Turns in one plane each, and the order they were made in; the first pair answered:
vor:
[ 2.54 -0.79 -0.90 -1.36  0.19  0.19  0.99 -1.70  0.93  1.69 -1.44  0.98] |-> [ 1.51  0.18  0.15 -0.70 -0.18  0.42  0.31 -1.39  0.13  0.45 -3.63  1.29]
[-3.14 -0.39 -1.00  1.05 -2.64  1.43  3.24  3.49 -2.06 -2.34  3.17  1.05] |-> [ 0.45 -1.80 -2.34 -0.61 -2.02  0.22  3.64  1.19  0.66 -1.05  5.70  1.04]
[-0.40 -2.30 -1.77  1.69 -0.54  0.66  1.83  0.90 -1.42 -1.23  1.96  1.87] |-> [ 1.28 -2.41 -1.68  1.21 -0.44  0.03  1.39 -0.49 -0.19 -1.49  2.23  2.15]
Goted:
[ 0.99  1.49 -0.54 -0.70  0.38  0.70  0.98 -3.90  3.04  1.22  0.53  2.50] |-> [ 0.13  1.34  0.65 -1.31 -0.10  2.61  1.12 -3.08  2.01  3.66 -0.39  0.56]
[-1.30  2.61 -2.33 -1.41 -1.68  0.78  1.30  3.23 -0.70  0.40  4.52  1.30] |-> [-0.25  2.45 -2.98 -1.62 -1.38  0.48  1.29  2.44  0.10  0.16  4.73  1.87]
[-0.88 -0.01 -4.34  2.32 -0.17  1.52  1.95  4.35  0.57 -1.69  6.15  2.04] |-> [ 1.14 -0.58 -5.23  1.21  0.08  1.18  2.83  2.17  2.02 -0.40  6.37  2.68]
seno:
[ 3.33 -2.14  2.91  0.00 -1.55 -0.09  1.37  0.57 -1.54 -1.67  1.18 -1.62] |-> [ 2.23 -2.25  0.84  0.68 -2.04  0.69  3.78  0.28 -2.80 -0.40 -1.16  0.03]
[ 0.40  1.32  2.94  0.30 -0.46  1.99  0.12 -0.60 -0.74 -0.39 -1.96 -2.42] |-> [ 1.28  1.30  0.37  0.79  0.09  0.83  1.43 -2.01  0.04 -1.03 -3.55  0.71]
[ 0.44  1.52 -0.91  1.29  0.25 -1.23 -0.51 -0.28  0.31 -5.00  2.66  2.57] |-> [-2.47  1.77  1.71  1.20 -1.05  2.12  0.38  2.79 -3.23 -1.90  2.96 -1.09]
Miluf:
[-0.76 -2.25 -0.44  0.72 -0.22 -1.86  0.24 -0.09 -0.03  2.30  1.40 -1.33] |-> [-1.09 -2.30 -0.54  0.75 -0.25 -1.79  0.04 -0.06  0.06  2.39  1.44 -1.14]
[-1.63 -0.96  1.07  0.80  0.05  0.87 -0.90  2.00 -0.47  1.34 -1.14 -1.75] |-> [-0.76 -0.47  1.10  0.17 -0.45  1.91  0.41  1.07 -0.88  2.16  0.14 -2.31]
[ 0.01  3.45  1.41 -0.93 -1.33  2.55  2.24 -1.07 -2.14 -3.05  1.59 -0.06] |-> [-0.20  2.27 -1.71 -0.38 -0.64  1.62  3.97 -1.33 -1.76 -2.14 -1.15  2.68]
[-3.57  2.40 -1.82  2.60  0.29  1.15  1.77  3.48 -2.44 -1.32  0.68  0.62] |-> [-3.16  2.71 -0.43  2.05  0.11  1.24  1.55  3.51 -2.77 -1.42  2.02 -0.55]
Now pairs of rows:
Between the rows of a pair lie two turns.
[-2.23  1.42  4.51  0.33 -2.35  1.23 -1.68  1.96 -2.57 -1.27 -2.96 -0.66] |-> [ 1.07  3.30  3.82 -0.86 -2.65  2.09  0.88 -1.06 -1.86 -2.76  2.08  0.03] -> Goted Miluf
[ 0.99  2.45  1.25 -0.92 -1.41 -0.69 -0.17  1.77 -0.74 -1.35  2.64  0.43] |-> [ 0.03  2.31  0.32 -0.84 -1.59  1.10  1.93  2.12 -2.06  1.12  1.15  0.28] -> Goted seno
[-0.40 -1.16 -3.83  0.41  1.35 -0.83  1.09  1.37 -0.54 -0.83  0.29  1.40] |-> [ 1.25 -1.14 -2.01 -1.22  0.98 -0.12  0.22  0.83 -0.36 -0.81  3.99 -1.01] -> seno Miluf
[ 3.04  0.46  1.34 -1.88 -1.75  1.85  1.77 -4.20  0.37  2.23 -2.50 -0.09] |-> [-1.94 -0.45 -0.56  0.99 -1.21  0.77  0.97  0.43 -1.20  1.88 -6.29  1.29] -> Miluf vor
[ 0.83 -3.47  3.79 -2.07  0.00 -1.06 -4.26  1.05  2.00  3.40  0.93 -4.72] |-> [ 3.34 -3.16 -1.64 -2.73 -0.12  0.37  2.30 -2.84  2.07  6.08 -0.57 -0.47] -> Miluf seno
[-3.29 -1.35 -5.38  2.11  0.91 -0.82  2.46  4.76 -1.18  0.19  2.81  1.60] |-> [ 2.67 -1.13 -3.44  0.08  1.23 -4.19 -0.11 -1.90  3.17 -3.44  0.29  4.35] -> vor vor
[ 2.78 -2.79 -1.84 -1.14  1.00 -2.59 -2.59 -1.04  0.75  2.30  5.63 -1.97] |-> [-0.15 -2.41  0.36 -0.64  0.01 -0.41 -2.82  1.59 -1.69  3.66  4.52 -4.40] -> Goted Goted
[ 0.74  3.12  2.04 -1.79 -1.82  3.08  1.01 -1.48 -1.56 -0.66  0.47 -0.73] |-> [ 1.49  2.50 -1.20 -1.37 -1.24  1.84  2.42 -2.52 -0.64 -1.03 -0.57  2.38] -> vor seno
[-1.44  2.52 -0.15 -1.09 -2.15  1.30  0.89 -0.96 -3.18  2.29 -2.81 -0.64] |-> [-2.32  0.50 -2.82 -0.17 -0.94 -0.99  0.41  0.37 -1.94  3.04 -3.32  0.49] -> vor Miluf
[ 2.17  2.41  3.53 -0.91 -3.10  3.09  1.44 -3.68 -0.18  1.95  0.03 -2.26] |-> [-0.09  2.14  3.26 -0.07 -3.22  3.73  1.72 -0.96 -1.41  2.02  2.28 -3.73] -> Goted vor
[ 1.99  0.88  0.47 -1.23 -0.12 -1.05  0.32 -5.24  0.46 -2.54  0.13  2.44] |-> [-1.26  2.65  2.59  0.04 -1.10  1.28  0.33 -2.86 -2.55 -3.44 -1.52  1.31] -> vor Miluf
[-2.03 -3.25 -1.98  1.74 -1.56 -3.63 -3.83  2.47 -0.17 -2.84 -1.14 -0.34] |-> [-0.35 -2.09  0.26 -0.43 -2.47 -0.61 -2.60  1.92 -1.14 -0.87  4.83 -4.13] -> vor Miluf
[ 0.01 -0.65 -4.08  5.36 -1.83 -1.28 -0.22  0.79  1.71 -3.69 -1.42  4.92] |-> [ 1.66 -0.89  0.28  3.58 -2.20 -1.51 -4.15  1.11  3.11 -4.22  4.91  0.25] -> seno Goted
[ 1.46  0.74 -0.73 -1.55 -0.10  0.55  3.24 -1.53 -0.24 -1.00  3.28  0.88] |-> [-1.76 -0.37  0.25  0.52  0.85 -2.41 -1.25  1.61  0.20 -4.02  0.37  1.30] -> Miluf Miluf
[ 0.54  0.02 -0.17 -0.17 -0.22 -0.66  0.26  0.15  0.38 -0.37  2.26 -0.83] |-> [-1.06 -0.30 -1.06  0.75 -0.02 -0.24  1.01  1.31 -0.46  0.69 -0.45 -0.28] -> seno Miluf
[-0.44 -0.63  1.40 -0.26  0.76  1.77  1.08  1.57 -1.13  1.97  2.80 -2.42] |-> [ 1.66 -2.27 -1.88 -0.33  1.69 -0.73  1.74 -0.98  1.39  2.06  0.38  1.26] -> vor Miluf
[-1.60  1.09  0.34  1.18 -0.12  0.39 -0.78  1.63 -2.66 -3.41  1.27  0.21] |-> [ 2.96  0.02 -1.92 -0.86  0.43 -0.84  0.50 -2.66  0.69 -1.94  1.67  1.89] -> Goted Goted
[-0.94 -0.72 -0.53  1.40  1.10 -1.25 -0.13 -0.36 -0.56 -0.88 -4.38  3.27] |-> [-1.96 -1.01 -1.27  1.93  0.96 -0.47  0.93  1.04 -1.61  1.03 -3.93  2.51] -> Goted vor
[ 1.04  1.57  2.10 -1.66 -2.37  4.38  3.68 -2.20 -3.13  2.75 -2.36 -0.61] |-> [-1.42  2.12  2.57 -0.40 -2.37  4.39  3.06  1.02 -4.80  1.33 -1.21 -1.42] -> vor Goted
[-0.19  0.44 -0.65 -0.72  1.02 -0.61 -0.14  0.10  0.48  1.80 -4.55  1.47] |-> [ 2.81  0.89  1.73 -2.59  0.51 -0.43 -1.45 -1.54  1.71  1.01  0.44 -0.82] -> seno Miluf
[-1.35 -2.54 -1.67  1.09 -1.72  0.58  2.63 -0.87 -0.35  3.67  2.34 -1.18] |-> [-0.17 -3.38 -1.51  1.26 -0.38 -3.46 -0.52 -2.38  2.16  0.76 -1.05  1.22] -> vor Miluf
[ 2.79 -3.46 -0.98 -0.11  0.85 -2.04 -4.57 -2.79  4.14  4.09 -0.27  0.71] |-> [ 0.47 -1.45  2.02  0.69  0.04 -1.29 -5.78 -2.58  2.19  1.80 -5.39  1.25] -> vor Goted
[-1.82  0.37 -0.24  0.61  1.37  2.45  1.38  3.07 -2.00  2.76 -0.11 -1.18] |-> [-2.68  0.89 -1.14  2.09  1.87  0.92  0.18  3.95 -1.56 -0.45  0.04  0.72] -> Miluf Goted
[ 0.61 -2.38 -0.24 -1.23  0.15  0.03 -0.96 -0.34  0.96  3.26  1.16 -1.78] |-> [-0.77 -2.87 -0.96  0.11  0.59 -1.43 -1.85  0.69  1.21  2.21 -1.63 -0.32] -> seno Miluf
[ 1.76 -0.85 -2.39 -0.61  3.66  1.23  1.71 -1.23  1.46  3.27 -0.60  0.28] |-> [-0.46 -1.67  0.63  0.51  3.77 -0.98 -3.29  2.09  1.96  0.83 -1.01 -1.70] -> Miluf seno
[-1.54  3.23  2.09  1.25 -0.81  3.87  1.94 -0.06 -1.43 -0.39 -5.51  3.40] |-> [-1.52  3.97  3.99  1.58 -0.78  3.01 -0.51  0.87 -1.05 -3.82 -3.41  2.51] -> Goted Miluf
[ 0.04 -1.37 -0.89  0.16  1.48  0.83  2.42 -1.60  2.07  2.13 -0.31 -3.35] |-> [-2.03 -1.97 -0.96  1.68  1.69 -0.07  0.97  0.57  1.76  1.22 -2.24 -2.67] -> Miluf Goted
[ 2.60  1.94  0.20 -0.25 -0.83  0.82  3.68 -3.35 -0.26 -0.78  2.68  0.80] |-> [-1.20  0.59 -2.05  2.38  0.14 -1.10  3.18 -0.60 -0.83 -1.54 -2.35  3.39] -> Miluf vor
[ 2.15  3.29 -0.03 -1.06 -0.76  3.20  3.77 -3.34 -1.47 -0.23  0.59  1.21] |-> [ 2.53  2.95  1.96 -1.82 -0.98  3.10  2.06 -3.13 -0.91 -0.38  2.10 -0.75] -> seno Goted
[ 1.41 -0.23 -1.74 -1.30  1.99  1.66  1.70 -3.49 -0.59  3.48  1.51  0.10] |-> [-0.49 -1.45  0.90 -0.14  2.75 -2.17 -4.51 -0.45  1.12  0.31  1.52 -1.54] -> Miluf seno
[ 1.40  1.08  1.34  0.28 -2.04  2.72 -0.79  1.24  1.68  1.34 -3.20 -0.04] |-> [ 0.31  1.91  1.09  1.54 -1.69  1.30 -1.33  2.32  1.38 -1.95 -2.30  1.01] -> Goted Goted
[-0.52  1.34  0.33  1.17  0.11 -0.65 -0.20 -0.40 -0.80 -3.04  1.27  0.71] |-> [-0.45  0.73 -0.81  0.76  0.20 -0.15  0.47  0.50 -1.06 -1.50  3.42 -0.29] -> vor vor
[-1.70 -0.82  0.67  0.80  0.88 -0.58  0.24  2.98 -0.09 -0.29 -1.09 -0.29] |-> [-0.22 -1.72 -1.32  0.31  1.30 -1.32  1.00  2.16  1.18  0.54  0.50  0.20] -> vor seno
[ 1.06 -0.47  4.02 -1.34 -0.14 -2.58 -2.56 -0.12  0.95 -1.35  3.12 -0.89] |-> [-1.89  0.32  4.49  0.13 -0.57 -1.42 -2.16  2.27 -1.31 -1.27  2.03 -1.30] -> vor vor
[ 2.66  0.95  0.07 -0.85 -1.00 -0.96 -0.13 -5.63  2.56 -0.68 -4.61  3.39] |-> [ 0.09  0.02  2.26 -0.40 -1.35 -0.65 -2.35 -3.08  1.36  1.02 -7.50  0.93] -> Goted Miluf
[ 1.11  0.38  0.27 -0.02 -1.29  1.35  0.40 -2.58 -0.43  0.17 -2.74  1.20] |-> [-1.36  0.42  0.52  0.89 -1.45  1.32 -0.46  0.13 -1.54  0.02 -3.27  0.35] -> vor Miluf
[ 1.04  1.87  0.44 -1.32 -1.37  1.82  1.09 -0.69 -1.63  1.31  3.45 -1.17] |-> [-0.41  2.60  0.42 -0.39 -1.39  1.10  0.58  0.61 -1.83 -0.56  3.89 -0.51] -> Goted Goted
[-1.65 -1.88  1.41  1.34 -0.32  1.49 -1.21  2.28 -1.44  1.61 -0.17 -1.24] |-> [-1.82 -0.84  0.98  1.67 -0.56  1.97 -0.41  2.37 -2.06 -0.04  1.67 -0.90] -> Miluf Goted
[ 1.09 -0.35 -3.07 -0.80 -0.32  1.43  4.48 -0.40 -0.24  2.66 -0.69  1.49] |-> [ 3.09 -0.28  1.95 -2.37 -0.72 -0.38 -0.58 -1.42  1.69 -0.26  3.42 -1.90] -> vor seno
[ 2.15 -0.45 -0.44 -1.45 -1.92  1.21  0.18  0.69  0.11  1.71  3.33 -3.74] |-> [ 3.47 -0.98 -3.00 -0.98 -0.90 -1.10  1.01 -2.26  1.89  0.78 -1.99  0.74] -> Miluf vor
[ 1.69 -3.23 -1.04 -1.19  1.31 -0.42  1.20  0.80  1.03  1.55  3.48 -1.21] |-> [ 0.29 -1.92  2.59 -1.53 -0.09  2.10  0.42  0.95 -1.38  2.52 -0.15 -3.12] -> vor seno
[-2.81 -0.60 -0.46  0.33 -0.15  0.23  1.08  1.79 -1.05  2.33 -5.39  0.11] |-> [ 2.31 -1.68  0.25 -2.03  0.62 -3.08 -1.49 -2.32  3.58  0.43 -2.88  0.22] -> seno Goted
[ 0.64 -1.85 -0.98 -0.17  0.68 -0.17  4.05 -1.04  1.22  2.06  4.18 -1.38] |-> [ 1.60 -1.68 -0.34  0.53  1.43 -3.30  1.18 -3.26  3.22 -1.84 -1.11  1.87] -> vor Miluf
[ 0.33  1.90  3.60 -1.39 -1.60  2.65 -0.48 -1.43 -1.92  0.07 -0.49 -2.38] |-> [-1.18  1.91  0.75 -0.08 -1.29  3.17  2.14 -0.66 -3.19  1.08 -2.55 -0.21] -> Miluf Goted
[-2.31 -0.91  0.52  0.11 -0.66  0.60 -2.60 -0.27 -2.27 -1.60 -1.29 -1.49] |-> [-0.04 -0.12 -2.10 -0.79 -0.63  0.96  0.85 -3.25 -1.67 -1.15 -1.28  1.03] -> Miluf seno
[ 0.36  0.30  4.27 -2.23 -0.59  0.26 -4.24  1.49 -1.16 -1.62  2.98 -1.79] |-> [-0.50  0.76  3.86 -1.30 -0.51  0.07 -4.00  1.84 -1.41 -3.14  2.77 -0.85] -> Goted vor
[-1.15  0.32  3.02  0.10  0.57 -2.94 -4.20  1.05  1.76 -3.53  0.08 -1.67] |-> [ 2.41  0.41 -3.10 -1.51  0.69 -0.35  4.00 -3.27  1.79  1.71 -0.08  1.94] -> Miluf Miluf
[-0.18  0.35 -1.31  1.48  0.94 -3.02 -2.08  0.75  1.45 -0.77 -0.96 -0.04] |-> [-0.51 -0.52 -0.55  0.78  0.60 -1.53 -1.66  2.21  0.99  1.59  1.05 -2.63] -> seno vor
[-1.28 -0.75 -1.46  1.10  0.17  1.44  0.17  0.57 -3.82 -0.42 -0.50  0.01] |-> [-0.06 -1.67 -1.72  0.30  0.37  1.09  0.07  0.43 -2.66  0.81  2.36 -1.14] -> Miluf vor
[ 3.09  1.13 -1.29  0.30 -0.60 -0.90  1.79 -3.00  1.31 -1.60  1.32  3.36] |-> [ 1.66  0.09 -2.37  0.03 -0.80  1.61  4.22 -1.55 -0.45  2.82  1.27  1.57] -> seno Miluf
[ 3.40 -0.50  0.00 -2.87 -0.28 -0.13  0.24 -3.51  2.44 -0.20  2.31 -0.07] |-> [-0.80 -0.10  3.00 -2.24 -1.62  2.97 -0.31  0.11 -0.93  2.01  0.70 -3.62] -> Goted Goted
[-0.12 -0.24  1.82 -0.11 -0.78 -0.63 -2.53 -0.05  0.52 -1.68 -1.65 -1.19] |-> [-1.59 -1.00 -0.52  0.26 -0.93  1.15  0.37  1.80 -0.87  1.76 -1.19 -1.35] -> seno vor
[-1.36 -0.18  1.48 -2.15 -0.66  1.86  2.25  2.07 -1.06  2.91  2.77 -3.38] |-> [ 2.77  0.93  3.50 -3.53 -0.65 -0.83 -0.35 -3.54  1.93 -1.00 -0.38 -0.69] -> vor vor
[ 0.57 -0.63  1.82 -0.55 -0.73  1.33 -0.71  0.99  0.26  0.68  3.68 -3.77] |-> [ 0.30 -0.01  1.25  0.17 -0.36  0.15 -1.26  1.63  0.42 -2.01  4.46 -2.19] -> Goted Goted
[-0.12 -2.07 -3.31  1.63  0.75 -4.25 -3.57  0.39  2.41  0.79 -0.42  0.72] |-> [-0.51 -2.41 -0.91  0.36 -0.16 -1.97 -4.03  0.98  1.31  4.21  0.07 -2.92] -> Goted seno
[ 1.50  0.25  1.52 -0.67 -0.84 -2.61 -3.39 -1.06  5.20 -1.44  1.04 -0.57] |-> [ 3.02 -0.26  0.39 -2.07 -1.11 -1.03 -0.76 -3.09  5.05  2.40  0.53 -0.60] -> Goted Miluf
[ 1.29  0.44 -1.79 -0.49  0.17  0.97  2.29 -1.92  0.33  0.27 -0.94  1.20] |-> [ 1.08  1.43  2.10 -0.75 -0.30  0.71 -1.32 -1.46  0.38 -2.26  0.21 -0.66] -> seno vor
[-0.42  0.53 -1.43  0.41 -2.38  2.46  2.98  0.84 -2.07  1.49 -1.72  0.62] |-> [ 0.72 -0.30 -0.49  0.98 -0.93 -2.49 -1.95  0.23  1.42 -3.64 -0.93  1.89] -> Miluf seno
